[[127 128 131 130 129 125 122 131 127 135 140 130 126 136]
 [128 128 133 134 131 127 128 131 128 130 150 132 122 130]]
|
[[128 128 133 134 131 127 128 131 128 130 150 132 122 130]
 [127 128 131 130 129 125 122 131 127 135 140 130 126 136]]

[[139 136 108 112 118]
 [108 136 146 121 153]
 [146 127 126 149 107]
 [127 130 111 124 129]
 [142 139 116 139 109]
 [115 116 125 138 143]]
|
[[146 127 126 149 107]
 [142 139 116 139 109]
 [139 136 108 112 118]
 [127 130 111 124 129]
 [115 116 125 138 143]
 [108 136 146 121 153]]

[[134 140 107 131 145 126 123 136 123 134 134 124 133]
 [138 115 119 141 120 145 146 136 146 138 137 144 136]
 [157 130 137 152 145 132 128 149 127 149 150 148 151]]
|
[[157 130 137 152 145 132 128 149 127 149 150 148 151]
 [138 115 119 141 120 145 146 136 146 138 137 144 136]
 [134 140 107 131 145 126 123 136 123 134 134 124 133]]

[[122 122 133 123 129 107 139 127]
 [116 113 141 107 138 109 138 119]
 [131 112 120 106 110 124 147 115]
 [115 122 138 118 119 108 138 119]
 [123 106 120 106 109 121 145 116]
 [127 120 135 120 131 110 143 126]
 [117 120 145 116 137 106 141 123]]
|
[[131 112 120 106 110 124 147 115]
 [127 120 135 120 131 110 143 126]
 [123 106 120 106 109 121 145 116]
 [122 122 133 123 129 107 139 127]
 [117 120 145 116 137 106 141 123]
 [116 113 141 107 138 109 138 119]
 [115 122 138 118 119 108 138 119]]

[[124 140 107  99 148 132 119 121 106 155 114 152 133 133 107]
 [118 120 145 129 154 117 130 153 155 126 140 114 104 139 133]
 [135 118 143 129 118 122 116 149 131 123 102 142 125 147 128]
 [134 132 145 145 106 107 138 100 129 135 151 129 156 101 108]
 [147 100 153 138 138 132 148 123 139 119 147 139 114 144 110]]
|
[[147 100 153 138 138 132 148 123 139 119 147 139 114 144 110]
 [135 118 143 129 118 122 116 149 131 123 102 142 125 147 128]
 [134 132 145 145 106 107 138 100 129 135 151 129 156 101 108]
 [124 140 107  99 148 132 119 121 106 155 114 152 133 133 107]
 [118 120 145 129 154 117 130 153 155 126 140 114 104 139 133]]

[[124 121 117 127 145 130 132 119 129 140]
 [140 144 131 145 147 113 118 135 135 145]
 [128 126 116 136 125 139 156 110 130 115]]
|
[[140 144 131 145 147 113 118 135 135 145]
 [128 126 116 136 125 139 156 110 130 115]
 [124 121 117 127 145 130 132 119 129 140]]
---
[[123 136 131 116 118 138]
 [118 118 136 115 103 111]
 [141 120 120 131 131 127]
 [135 110 134 121 131 147]
 [123 137 122 127 123 124]
 [134 142 138 128 117 124]
 [139 124 134 126 134 118]
 [128 114 119 105 126 139]
 [147 130 130 150 141 112]
 [129 118 140 102 123 124]
 [130 126 145 119 109 125]]
|
[[138 123 136 131 116 118]
 [111 118 118 136 115 103]
 [127 141 120 120 131 131]
 [147 135 110 134 121 131]
 [124 123 137 122 127 123]
 [124 134 142 138 128 117]
 [118 139 124 134 126 134]
 [139 128 114 119 105 126]
 [112 147 130 130 150 141]
 [124 129 118 140 102 123]
 [125 130 126 145 119 109]]

[[144 103 139 123]
 [111 152 119 135]
 [111 135 147 146]
 [129 111 153 140]
 [146 114 117 110]]
|
[[123 144 103 139]
 [135 111 152 119]
 [146 111 135 147]
 [140 129 111 153]
 [110 146 114 117]]

[[132 129 142]
 [147 135 142]
 [127 123 104]
 [114 134 119]
 [113 136 132]]
|
[[142 132 129]
 [142 147 135]
 [104 127 123]
 [119 114 134]
 [132 113 136]]

[[139 131 144 137 133 119 104 108 111 103 107]
 [139 119 118 129 133 119 116 111 118 132 147]
 [139 146 144 129 133 119 116 111 118 132 148]
 [141 153 141 129 132 119 116 111 118 132 129]]
|
[[107 139 131 144 137 133 119 104 108 111 103]
 [147 139 119 118 129 133 119 116 111 118 132]
 [148 139 146 144 129 133 119 116 111 118 132]
 [129 141 153 141 129 132 119 116 111 118 132]]

[[127 143 118 151]
 [137 140 135 104]
 [114 138 116 109]
 [119 151 136 121]
 [121 111 108 117]
 [138 143 116 148]
 [122 144 119 108]
 [151 136 114 121]
 [122 152 140 133]
 [146 106 123 137]
 [147 141 122 144]]
|
[[151 127 143 118]
 [104 137 140 135]
 [109 114 138 116]
 [121 119 151 136]
 [117 121 111 108]
 [148 138 143 116]
 [108 122 144 119]
 [121 151 136 114]
 [133 122 152 140]
 [137 146 106 123]
 [144 147 141 122]]

[[136 131 141 120]
 [137 152 133 120]
 [133 118 136 117]
 [124 147 109 155]
 [140 122 126 113]
 [145 124 147 109]
 [111 134 134 138]
 [131 118 126 113]
 [131 156 107 150]
 [142 126 124 153]
 [118 106 125 124]
 [132 133 128 136]]
|
[[120 136 131 141]
 [120 137 152 133]
 [117 133 118 136]
 [155 124 147 109]
 [113 140 122 126]
 [109 145 124 147]
 [138 111 134 134]
 [113 131 118 126]
 [150 131 156 107]
 [153 142 126 124]
 [124 118 106 125]
 [136 132 133 128]]
